In the rows, zero is written as 128.
Families of rows that turns and mirrors carry onto each other, the same ones carrying the whole set onto itself: the rest of each named row's family, in list order
5 families of 6 rows
roda: [129 112 115 131 127  99 119 125 100 116 116 102 133 169 121 128  97 125]
sodus: [124 108 112 122 136 107 128 117  99 117 109 101 132 170 131 129  97 124]
mudip: [113 119 122 124 158 127 113 137 118 143 105  95 160 124 132 141 111 135]
lanak: [107 127 118 118 158 125 112 134 113 143 106  88 160 130 132 132 116 130]
viz: [112 111 151  86 130  94 127 128 101 123 104 150 160 143  88 112 113 128]
susab: [131 114 143 136 136 105 136  89 111 135 102 115 138 157 119 130 104 129]
tife: [114 116 157  85 119  95 126 134 106 119 107 150 150 151 103 111 114 134]
kikan: [121 101 118 122 124 100 129 114 101 117 108 112 125 168 127 128  96 129]
movu: [109 120 128  74 132 108 116 162  96 120 117 124 148 139 116 113 110 129]
Tufar: [108 123 149 112 161 109 112 113 118 142  96 119 179 117 109 136 124 135]
meru: [118 121 160  86 129 102 133 133 110 120 112 151 157 139  97 110 115 133]
rade: [115 121 125 128 161 126 114 131 113 139 116  94 170 123 129 139 104 132]
fofim: [105 108 132  83 123 108 122 161  95 114 120 126 148 145 125 117 112 123]
Fel: [109 118 134  90 123 100 115 166  97 104 121 117 155 144 117 118 115 126]
far: [117 134 152 112 167 113 111 125 126 141 105 125 167 113 115 127 118 139]
Gil: [118 125 126 126 150 119 103 148 112 139 118  93 160 124 130 141 112 132]
vagal: [109 116 159  91 126  90 126 127 108 112 113 151 148 141 107 107 116 131]
rol: [112 122 118 112 158 125 101 146 115 143 111 101 159 128 134 139 110 136]
fid: [125 115 140 139 136 110 128  87 105 136 111 116 140 158 112 135 103 120]
Pil: [109 132 149 119 157 117 113 114 132 145 100 121 174 124 113 130 124 142]
tena: [130 116 148 125 134  97 133  83 110 124 107 125 138 154 116 129 106 133]
tifip: [111 137 151 107 162 121 106 126 117 138 106 116 177 120 111 137 121 130]
fen: [125 118 139 139 144 101 135  88 117 128 103 121 139 155 113 119 105 128]
netif: [109 118 152  85 120  96 116 130 100 115 114 150 151 154  97 116 111 126]
pizo: [119 107 117 117 124 101 125 113  93 123 118 105 121 162 132 125 101 123]
boki: [107 114 135  77 130 106 120 164 101 109 112 129 154 137 118 120 112 132]
kofaf: [115 134 154 108 159 117 111 128 125 142  97 117 175 120 118 134 122 140]
rasaf: [105 116 137  79 132 102 112 158 100 107 122 130 165 137 116 118 106 133]
duri: [119 101 119 127 123  99 125 111  98 118 120 114 136 168 121 123  89 127]
Gudub: [130 106 143 127 141  96 132  84 101 134 104 125 142 147 107 133 104 126]

The rest of the family of rasaf: rade, fid, tifip, netif, duri
The rest of the family of susab: mudip, tife, kikan, boki, kofaf
The rest of the family of viz: roda, Tufar, Fel, Gil, Gudub

